In the rows, 128 means zero.
Each path is a new rotation, seen through one point. The rows after it are directions, each followed by how far the rotation turns it, in degrees each step (0 if it stays put).
Each turn is a multiple of 5 degrees from 10 to 175, or 0.
path 1
[134 126 140 119 119 120 119 131 129 132 132 133 132 133 115]
[137 122 138 111 120 130 115 127 132 127 121 125 129 136 128]
[135 128 132 119 120 116 113 117 134 123 130 121 132 128 131]
[130 137 137 114 116 124 117 125 127 132 139 132 134 126 126]
[127 129 141 112 118 123 118 136 133 128 129 127 124 134 133]
[136 123 139 124 118 114 120 126 138 129 129 123 128 136 124]
[140 131 137 118 118 129 120 116 132 134 129 128 133 135 125]
[127 134 134 111 119 129 115 122 137 128 132 122 127 130 139]
[126 134 137 123 117 115 120 127 138 131 142 125 127 130 128]
[134 129 141 118 117 128 124 130 136 139 132 135 126 135 122]
[137 124 136 118 120 128 119 124 144 130 125 122 123 138 133]
[136 133 131 124 118 123 119 112 142 131 139 123 129 129 128]
[127 137 134 116 118 132 123 125 138 138 139 132 127 127 129]
[122 126 136 118 120 123 121 134 145 131 134 125 119 133 131]
[136 122 135 127 119 122 124 125 146 135 136 128 125 134 119]
[136 127 132 115 122 139 121 119 141 137 130 129 127 132 125]
[126 128 127 117 122 128 119 122 146 127 137 120 123 125 133]
[125 131 132 123 120 123 123 126 143 136 145 131 127 123 119]
[129 123 136 114 121 135 124 134 142 136 131 132 122 131 120]
[133 117 130 122 125 126 119 126 148 130 128 120 122 131 123]
[133 126 126 121 123 130 119 116 142 133 139 127 131 123 119]
[124 129 129 110 124 137 118 128 140 131 137 130 125 121 126]
[124 120 131 119 123 120 119 134 145 127 137 124 122 124 121]
[135 117 133 121 123 128 121 128 140 134 135 133 130 127 109]
[136 118 126 111 126 138 115 123 139 129 127 126 127 125 124]
[126 124 126 119 126 122 114 122 141 122 138 122 128 118 124]
[125 127 131 115 122 127 118 131 134 132 141 135 131 119 115]
[127 116 134 111 123 129 116 138 137 126 127 130 124 128 121]
[137 115 131 122 126 120 115 125 139 124 129 123 130 127 118]
Speeds:
[132 124 125 127 132 126 130 131 123 132 134 126 128 129 133]	0
[131 131 129 126 127 133 130 127 124 133 130 134 132 128 123]	125
path 2
[116 134 130 133 121 118 127 140 123 143 131 123 133 115 132]
[122 133 139 116 130 118 110 129 135 131 128 146 128 130 129]
[120 136 141 132 129 127 131 126 132 127 137 125 127 114 109]
[133 129 131 138 144 128 119 131 140 145 126 135 131 121 128]
[118 134 145 132 133 129 137 135 126 130 133 133 112 127 136]
[133 122 148 135 118 121 118 133 136 139 122 120 127 128 126]
[114 134 141 120 128 146 125 125 129 139 127 132 131 132 124]
[125 128 141 136 134 126 121 117 136 131 143 117 135 124 137]
[123 130 134 124 137 125 130 148 124 143 134 127 138 135 128]
[114 141 133 130 119 119 113 131 127 131 131 127 125 119 139]
[126 126 143 116 130 116 125 126 135 134 137 140 134 127 113]
[120 143 131 139 140 136 119 133 132 129 130 125 130 114 117]
[130 128 136 133 137 122 133 126 136 147 134 140 121 121 138]
[121 130 150 134 131 126 126 144 128 121 124 128 119 130 125]
[128 134 139 127 116 132 121 123 133 151 125 124 124 124 122]
[115 123 146 127 138 141 124 122 134 128 130 133 138 131 131]
[130 138 136 134 133 128 126 133 129 139 144 110 131 132 129]
[114 125 135 127 128 123 123 141 124 142 125 134 140 126 139]
[120 144 142 120 123 120 115 126 133 124 138 130 123 130 126]
[121 125 134 130 130 123 127 128 133 138 133 129 142 113 110]
[125 144 129 131 147 131 118 131 134 134 131 137 125 124 131]
[123 127 145 138 127 115 138 134 130 135 135 131 118 118 130]
[130 131 143 130 128 130 113 142 134 135 113 130 123 131 121]
[115 135 141 129 122 141 129 114 131 138 132 130 122 119 128]
[129 120 145 134 143 130 123 128 138 132 135 122 140 134 129]
[118 142 133 129 129 134 129 141 120 144 135 120 128 129 134]
[119 126 142 126 121 114 116 127 133 134 130 132 134 128 142]
[120 139 140 117 129 126 123 134 128 129 139 128 132 130 109]
[121 135 126 139 134 125 118 124 135 140 133 128 138 109 129]
Speeds:
[128 123 129 124 134 129 127 132 129 128 124 134 132 133 127]	155
[129 124 133 130 126 136 130 126 128 130 125 124 126 133 131]	40
path 3
[128 125 122 127 151 121 126 122 129 125 116 135 122 134 131]
[127 125 125 123 145 115 133 124 140 129 125 127 127 133 113]
[120 118 122 125 128 127 136 119 130 122 130 135 116 140 113]
[126 133 110 133 133 130 136 123 124 111 131 135 121 126 123]
[125 133 112 132 129 136 133 135 142 116 125 129 137 131 119]
[123 122 120 139 119 126 130 130 141 121 122 137 131 141 133]
[119 132 125 130 121 113 136 121 134 117 122 136 136 125 138]
[114 133 129 114 120 129 134 124 137 119 119 127 138 125 130]
[117 128 124 117 129 136 124 121 132 123 115 131 122 134 143]
[130 134 120 117 143 120 123 123 138 124 120 127 127 130 141]
[128 125 128 110 135 118 124 125 143 126 128 125 126 139 122]
[128 122 125 115 129 121 127 120 125 116 132 138 112 141 126]
[133 137 119 118 137 126 128 130 124 108 132 133 123 127 122]
[129 129 123 126 132 137 122 140 136 115 127 133 129 138 115]
[127 123 127 140 132 123 125 133 131 115 123 146 128 140 128]
[120 131 131 132 132 115 133 128 132 114 123 139 140 125 120]
[108 125 131 125 126 135 132 122 131 121 118 136 136 129 119]
[114 126 120 131 137 135 128 116 126 123 115 137 127 129 138]
[123 132 116 127 145 124 132 120 141 131 119 127 138 127 130]
[122 118 121 120 129 123 135 118 143 136 124 129 127 140 124]
[128 124 113 118 125 118 139 114 127 122 130 132 118 132 131]
[131 136 111 114 128 128 138 128 133 116 128 124 126 126 122]
[131 127 116 123 121 136 128 138 140 118 122 128 123 143 127]
[134 131 122 133 126 115 128 136 136 111 121 135 124 137 138]
[123 134 136 123 124 116 129 135 140 110 124 128 135 129 125]
[112 128 138 120 121 131 123 125 129 112 121 134 125 136 128]
[118 136 128 124 141 130 117 122 126 113 121 135 127 127 139]
[121 131 127 120 147 128 118 125 142 126 125 130 137 132 126]
[121 116 127 120 136 122 121 116 134 131 130 141 126 142 126]
Speeds:
[126 126 122 134 126 129 136 125 130 131 125 126 129 126 127]	25
[133 127 128 125 130 126 133 132 126 127 123 124 121 129 125]	35
[129 125 127 127 127 128 125 126 135 126 125 133 123 121 126]	0
path 4
[130 131 115 119 133 143 139 132 135 136 123 132 133 133 140]
[122 128 115 122 121 129 114 134 122 129 120 132 139 139 126]
[126 128 122 111 127 140 139 138 121 127 118 122 128 125 137]
[118 141 126 123 130 132 120 137 117 141 126 126 137 136 121]
[127 139 120 123 133 133 135 142 133 128 116 128 120 133 140]
[132 128 120 126 125 136 127 138 122 139 121 137 137 143 118]
[125 133 111 117 129 140 129 132 135 125 122 124 136 128 140]
[119 125 123 117 123 127 122 136 112 132 119 132 134 138 126]
[125 141 123 119 130 139 136 141 125 129 120 117 130 122 132]
[118 138 124 125 132 128 124 136 121 141 123 137 129 142 129]
[135 134 115 127 126 136 132 143 134 125 114 128 127 131 129]
[125 125 121 119 128 138 129 130 121 139 126 138 142 138 129]
[122 133 112 119 126 133 121 138 128 122 117 117 134 127 134]
[120 129 133 115 128 132 134 139 111 137 120 134 129 134 129]
[128 147 118 128 133 136 127 139 131 134 122 119 132 127 126]
[122 131 123 123 130 131 129 136 127 135 119 146 127 144 136]
[135 128 111 126 125 139 130 139 129 128 118 120 137 132 122]
[115 128 124 112 127 137 128 129 121 133 126 135 141 133 139]
[124 135 117 122 126 128 121 140 119 128 114 114 127 132 124]
[123 137 133 117 131 138 140 141 123 137 122 138 130 131 132]
[128 140 111 132 132 132 121 134 130 137 121 123 131 141 126]
[127 124 120 116 124 136 133 139 130 124 118 143 132 134 138]
[128 127 114 124 126 138 124 130 118 134 123 115 141 135 124]
[114 137 125 113 128 132 127 138 125 128 122 134 130 126 139]
[129 136 124 128 128 132 129 140 116 136 116 120 126 140 122]
[125 141 121 119 132 139 134 141 136 135 126 139 134 128 132]
[129 127 112 130 125 134 120 131 123 132 117 127 133 147 131]
[125 126 119 112 125 136 135 141 129 126 122 132 137 121 130]
[121 134 124 123 129 137 123 128 113 136 122 117 137 140 132]
Speeds:
[128 124 124 128 130 123 127 125 123 135 129 126 127 132 124]	170
[128 126 123 123 132 125 133 129 132 129 128 127 124 122 131]	175
[132 122 122 129 126 130 127 125 132 126 128 132 133 131 129]	70
path 5
[142 126 131 122 141 128 125 125 128 142 134 126 114 137 127]
[137 123 134 137 126 123 138 121 126 127 128 134 106 132 124]
[128 136 132 137 138 124 121 121 120 135 117 130 119 143 122]
[139 123 141 136 131 133 139 115 124 138 121 124 131 134 119]
[136 125 135 117 146 120 126 121 127 138 130 125 119 131 118]
[133 114 132 128 126 119 138 124 136 134 122 130 111 136 123]
[122 131 127 128 134 130 126 121 120 136 125 135 114 148 120]
[144 123 130 141 131 130 137 117 123 138 129 126 128 142 128]
[137 131 131 128 145 120 131 117 117 127 129 130 119 127 118]
[134 118 134 134 132 115 133 122 135 132 112 127 123 136 123]
[119 123 133 120 136 133 133 117 123 137 123 132 124 141 114]
[143 118 126 125 137 128 136 123 131 142 131 128 125 144 130]
[134 124 127 127 137 123 140 118 120 126 132 138 111 130 124]
[135 127 126 140 137 117 130 124 127 130 114 134 122 141 129]
[124 127 137 131 137 133 140 113 119 130 119 133 131 135 118]
[142 121 131 120 147 125 131 122 131 138 124 128 130 136 127]
[131 117 132 121 133 124 143 120 132 126 127 137 113 129 123]
[128 126 123 128 139 124 128 126 129 133 116 139 117 147 132]
[134 124 133 136 130 139 143 116 119 131 124 137 127 138 128]
[143 133 131 127 151 124 128 121 122 130 124 134 126 132 130]
[133 120 140 128 135 122 141 119 132 124 115 136 122 125 126]
[121 127 133 119 141 128 125 124 130 135 113 137 122 140 125]
[136 119 135 127 131 140 142 121 131 139 127 135 124 139 131]
[139 131 130 123 145 131 129 123 122 130 131 139 113 134 132]
[138 125 137 140 131 122 136 123 130 123 114 137 116 132 134]
[123 134 140 129 141 133 127 120 121 130 114 134 124 136 121]
[141 121 142 126 137 136 134 122 134 139 119 127 131 135 130]
[132 125 138 115 141 129 131 124 127 131 132 136 110 127 125]
[134 122 132 134 128 125 130 129 136 134 117 135 111 141 134]
Speeds:
[125 129 129 129 127 136 128 127 125 133 127 127 135 134 127]	95
[127 123 125 133 133 131 128 130 127 134 125 129 125 123 126]	0
[131 133 129 137 130 126 127 126 122 124 126 128 131 126 129]	65
[129 127 127 131 124 124 126 127 126 131 132 121 126 130 121]	10
path 6
[140 133 119 132 130 125 122 122 137 135 128 133 117 124 144]
[129 113 127 114 127 117 137 127 130 130 119 133 119 124 133]
[120 139 132 125 118 118 126 133 144 124 122 138 123 123 127]
[128 134 131 140 132 125 134 134 120 133 120 138 119 121 143]
[139 129 131 120 119 121 133 129 132 124 131 120 119 130 147]
[118 124 125 118 124 130 126 134 138 143 125 134 115 126 132]
[137 127 136 133 125 119 122 120 134 128 116 143 120 125 129]
[121 130 118 125 130 115 132 125 129 121 124 129 121 116 143]
[135 130 131 122 122 118 141 144 135 133 127 135 126 129 134]
[119 133 138 130 119 133 125 131 131 126 118 131 110 132 137]
[137 136 125 133 126 122 123 123 135 142 126 127 119 121 141]
[130 114 130 110 130 120 132 127 128 127 126 136 120 122 138]
[123 133 122 128 115 118 128 132 143 125 124 141 121 128 126]
[129 135 133 136 137 124 137 132 127 131 112 132 119 123 138]
[133 131 136 121 114 120 131 129 127 127 131 120 123 122 145]
[124 126 124 120 128 133 125 138 137 138 131 140 115 127 139]
[136 123 132 134 120 121 126 119 135 130 113 137 115 132 129]
[120 133 125 121 133 115 129 123 135 126 120 126 124 113 138]
[131 128 132 124 120 116 137 142 128 133 130 142 128 121 134]
[125 134 133 131 122 131 127 134 134 120 120 132 111 136 142]
[134 132 124 131 124 121 130 124 133 148 122 121 119 125 137]
[131 119 139 110 128 123 125 126 130 128 124 135 122 120 137]
[122 130 118 130 116 120 126 130 135 125 127 145 120 125 132]
[134 131 130 134 138 120 140 133 134 127 112 133 121 128 137]
[124 132 136 121 115 117 133 133 128 130 125 119 122 120 139]
[131 133 131 124 129 134 120 137 135 138 131 142 117 124 140]
[137 118 125 132 120 123 129 118 127 130 117 135 113 133 136]
[124 132 123 118 133 115 131 125 146 128 122 126 124 118 134]
[124 128 136 127 121 118 134 140 125 134 123 144 125 118 130]
Speeds:
[131 124 121 126 127 129 132 131 129 124 132 131 127 134 131]	100
[120 123 125 128 127 129 130 128 120 130 126 128 125 126 129]	175
[122 134 121 128 126 128 125 127 133 128 132 125 127 126 129]	145
path 7
[132 121 125 132 134 125 134 122 129 134 148 122 143 138 130]
[129 118 138 135 125 123 124 122 124 125 142 136 145 124 128]
[141 125 130 132 138 129 134 121 118 117 136 133 140 129 117]
[134 129 126 118 133 122 136 119 130 125 142 120 146 133 122]
[127 118 130 136 130 120 124 122 122 134 144 121 146 134 126]
[139 116 133 138 132 130 132 121 127 123 142 139 141 128 129]
[132 129 135 121 136 123 132 119 122 113 138 130 142 128 119]
[133 131 124 131 137 122 135 125 121 129 140 118 144 137 122]
[133 114 129 130 126 125 127 121 131 134 142 127 148 130 129]
[132 116 137 134 137 127 125 117 119 120 140 136 137 128 122]
[136 134 128 127 139 125 141 122 127 116 141 131 141 131 125]
[128 128 129 127 127 117 129 126 124 129 138 117 151 131 121]
[138 112 129 137 133 131 128 121 123 133 141 127 143 132 125]
[134 118 136 124 135 128 132 114 128 117 144 137 137 128 128]
[128 133 132 132 137 117 135 123 118 119 141 125 141 133 121]
[138 125 122 131 128 124 133 126 129 132 139 124 152 129 123]
[133 110 135 125 130 130 122 116 123 128 139 127 144 128 122]
[133 123 131 133 142 127 134 117 122 120 146 134 134 134 128]
[131 133 131 129 129 117 136 125 130 119 144 130 148 130 126]
[137 121 129 134 129 125 128 126 119 129 133 121 150 128 116]
[140 114 129 126 137 134 132 115 128 128 142 129 139 130 126]
[124 124 136 127 137 119 130 117 124 118 147 130 138 135 128]
[135 132 127 141 132 122 136 130 122 123 140 130 148 130 124]
[141 119 130 124 126 128 128 121 127 127 133 126 150 124 118]
[131 117 130 126 140 129 129 116 119 127 142 123 135 136 122]
[130 126 130 133 135 122 136 122 130 124 150 133 140 134 133]
[131 127 135 135 125 120 127 128 121 120 137 131 150 126 120]
[144 120 125 129 136 134 132 121 120 127 134 125 144 129 117]
[129 118 130 119 136 125 131 113 129 126 144 124 140 135 126]
Speeds:
[130 127 126 132 132 126 123 124 133 123 128 127 133 131 126]	0
[125 130 127 134 123 123 127 133 129 132 130 127 133 128 131]	100
[127 121 126 126 128 130 125 125 129 136 129 122 127 131 130]	90
[131 129 123 136 133 131 131 130 124 130 128 128 125 131 128]	145
